In the rows, zero is written as 128.
Turns, then the turns between two rows, first turn first; the first pair answered:
J295:
[ 88 147 189 126 128 102  83 116 158 102 121] -> [ 82 129 130 131 141 174 133 106 174 156  78]
[102 163 139 129 137  92  74 126  78  56 140] -> [ 94 181  95 180 137 155 111  91 149  89  79]
[134 144 111  68  97  80  95 150 139 159 130] -> [132 160 108  97  90  90  97 132 175 159 107]
J343:
[116 108 139 128 137 101 137 136 165 155 115] -> [130 105 111 117 124  92 143 146 140 159 119]
[119 119 110 133 107 101 130 118 114  91 136] -> [116 127  98 114 109 134 117 115 104  99 134]
[147 149  95  77  96  96 103 120 136 122 151] -> [132 159 113  72 113 130  83 110 154 124 145]
J718:
[ 98 101 172 144 164 146 144 123 166 146 124] -> [100 131 161 130 141 151 116 112 191 149 112]
[131 117 115 163 131  91 175 123 152 133 121] -> [122 114  98 113 138 133 170 128 152 169 116]
[ 94 115 188 130 161 128 121 133 133 137 146] -> [ 95 143 174 106 142 140  93 124 156 146 135]
Pairs:
Between the rows of a pair lie two turns.
[116 108 147 106 119  62 144 159 146 130 130] -> [123 148 133 111  92  69 112 140 160 113 119]
J343, J295
[105  97 188  99 120  44 122 150 174 154 144] -> [ 96 111 178 109 122  79 128 132 216 173 118]
J718, J295
[123 111 163 116 152 129 118 131 112 123 145] -> [132 108 148 115 141 114 126 137  97 123 148]
J343, J343
[104 129 135 133 134 132 124 137 152 138 127] -> [107 123 144 121 134 122 119 148 136 133 141]
J295, J295
[130 136 165 121 136 121 108 121 139 111 153] -> [132 115 161 122 143 110 129 132 126 119 158]
J718, J343
[160 143 101 118 156 119 139 125 108 169 136] -> [140 146 143 138 177 127 131 112 149 163 129]
J343, J343
[ 78 111 143 155 186 187 124 113 132 131 129] -> [ 87  89 170 158 182 117 130 135 105 110 158]
J295, J343
[123 147 122 134 124 123 128 131 167 146 106] -> [126 110 135 142 149 113 158 149 123 142 124]
J718, J295
[123 154 102  72 121 150  85 114 131 144 125] -> [133 128 150 157 135  76 116 119 105  82 150]
J295, J718
[127  96 146 149 139  82 152 142 129 123 145] -> [124  89 119 153 145 112 173 138 136 144 128]
J295, J295
[127 135 129 138 106 110 156  97 146 112 117] -> [136 130 105 114 100 113 156 110 110 119 126]
J343, J295
[153 159  66 123 103 155 115 110 114 143 110] -> [156 149  78 154 122 163 125 110  81 118 122]
J718, J343
[134 117 141  67 125 143  97 136  83 121 127] -> [127 140 114 118 118 182 117 103 152 139  78]
J295, J295
[146 127 134 132 113  92 130 122  93 103 146] -> [146 153 120 109  95 101 108 115 115 112 136]
J718, J718
[128 122 136 134 130 123 140 136 135 135 129] -> [130 126 122 120 127 139 135 137 124 140 129]
J343, J343
[129 112 153  79 137  84 121 151 102 141 153] -> [112 122 172  72 154 118 104 139 121 145 146]
J343, J343
[144 152 123 115 114 110  85 111 160 146 115] -> [131 134 126 120 137 136 108 108 174 164 104]
J295, J343
[136 158 135  62 103  90 101 129 159 140 139] -> [127 159 116  81 110 128 120 113 190 161 109]
J343, J295
[131 105  87 135 128 137 155 120 114 157 115] -> [133 125 108  85 115 111 104 131 101 142 141]
J295, J718
[120 104 152 137 157 151 170 111 160 189 116] -> [133 135 119 118 113 127 146 107 184 197 105]
J343, J718
[107 130 141 156 122 122 125 111 148 110 134] -> [111 105 105 113 126 138 145 130 110 144 140]
J343, J718
[118 147 113 148 106  96 149 139 140 147  96] -> [121 144 101 125 103  99 145 147 123 153 102]
J295, J718
[132 128 113 122 126 151 148 133 118 119 130] -> [129 136 135 115 128 141 127 131 114 105 141]
J295, J343
[108 101 142 133 153 143 148 142 106 130 134] -> [105 124 148 166 144 141 140 122 147 119 116]
J295, J295
[129 141 125  96 128 121 108 131 131 120 150] -> [127 137 103 103 131 149 127 124 143 140 132]
J295, J295
[123 121 123 101 152 179 122 134  85 136 126] -> [137 169 134 151 108 118  92 112 136  93 115]
J718, J343
[126 122 125 149 144 156 159 108  97 115 136] -> [128 129 138 139 140 138 139 112  85  99 151]
J295, J343
[130 137 137 143 146 170 104 108 167 133 128] -> [153 110 128 180 137 105 144 127 132 115 142]
J718, J343
[131  99 107 124 112  89 134 115 101 125 141] -> [102 120 139 107 141 160 103  95 129 130 130]
J343, J343
[138 138 126 165 148 123 118 120 132 110  97] -> [139 117 100 128 158 143 133 134 103 137 101]
J343, J718
[132 122 116 130 117 116 124 138 121 112 139] -> [120 131 131 124 131 146 110 130 136 115 135]
J343, J343
[149 130  99 124 109 106 128 137  82 115 145] -> [146 159 115 136  95 101 104 120 121 102 134]
J718, J295
[132 116 112 124 119 111 133 136 107 132 130] -> [132 134 115 124 108 107 115 128 127 127 126]
J718, J295
[129  99 140 109 140 117 149 132 103 131 128] -> [124 120 133 144 133 132 152 109 151 134 100]
J295, J295
[159 109 115 134 136 126 130 149 119 100 137] -> [149 105 113 117 148 153 133 148 126 120 132]
J295, J718
[139 109 115 113 106 156 139 153  77 125 127] -> [130 157 132 120  90 164  95 124 132 110 112]
J718, J343
[141  91  94 133 138 127 152 154  66 130 138] -> [123 134 164 123 143 128  77 137  92  88 154]
J343, J295
[ 98 164  99 141 128 162 113  96 173 172  98] -> [ 76 127 160 102 174 163 107 119 140 173 135]
J295, J343
[117 146 142 112 134 145  96 115 168 130 121] -> [142 109 128 150 129  88 145 139 107 107 143]
J718, J343
[109 165 131 146 128 156 116 105 130 116 118] -> [127 151 116 162 108 101 142 120 113 110 126]
J343, J343
[134 166 111 142 109 150 116 104 146 103 122] -> [137 144 120 103 117 132 109 130  89 100 155]
J295, J295
[112 160 151 144 116 100 136 122 131 113 118] -> [122 157 110 142 103 112 152 125 121 128 106]
J343, J295
[142 138 106  99 104 145  96 140 117 129 136] -> [144 135 108 174 106 134 129 123 140 112 120]
J718, J295
[105 109 188  90 151 159 105 131 146 130 150] -> [108  99 201 121 155 136 118 133 138 111 157]
J718, J718
[126 151 117  87 128 141  91 124 136 137 119] -> [115 130 122 104 148 155 124 122 158 156 106]
J343, J295
[134 159 121 133 128 177  83 115 104 107 130] -> [137 138 142 177 139 145 108 119  94  84 139]
J718, J343
[148 132 156 120 107  96 113 132 114 137 134] -> [144 154 142 133 100 122 108 112 142 141 113]
J343, J295
[138 115  91 113 129 119 178 141 118 155 133] -> [139 143 110  78 120 122 123 141  94 129 156]
J295, J343
[124 122 128  85 110 110 109 133 123 123 122] -> [130 122 124  93 112 114 110 133 103 112 127]
J718, J343
[134 128 148 145 138 128 119 122 123 106 136] -> [129 128 127 140 141 159 129 116 137 129 120]
J295, J718
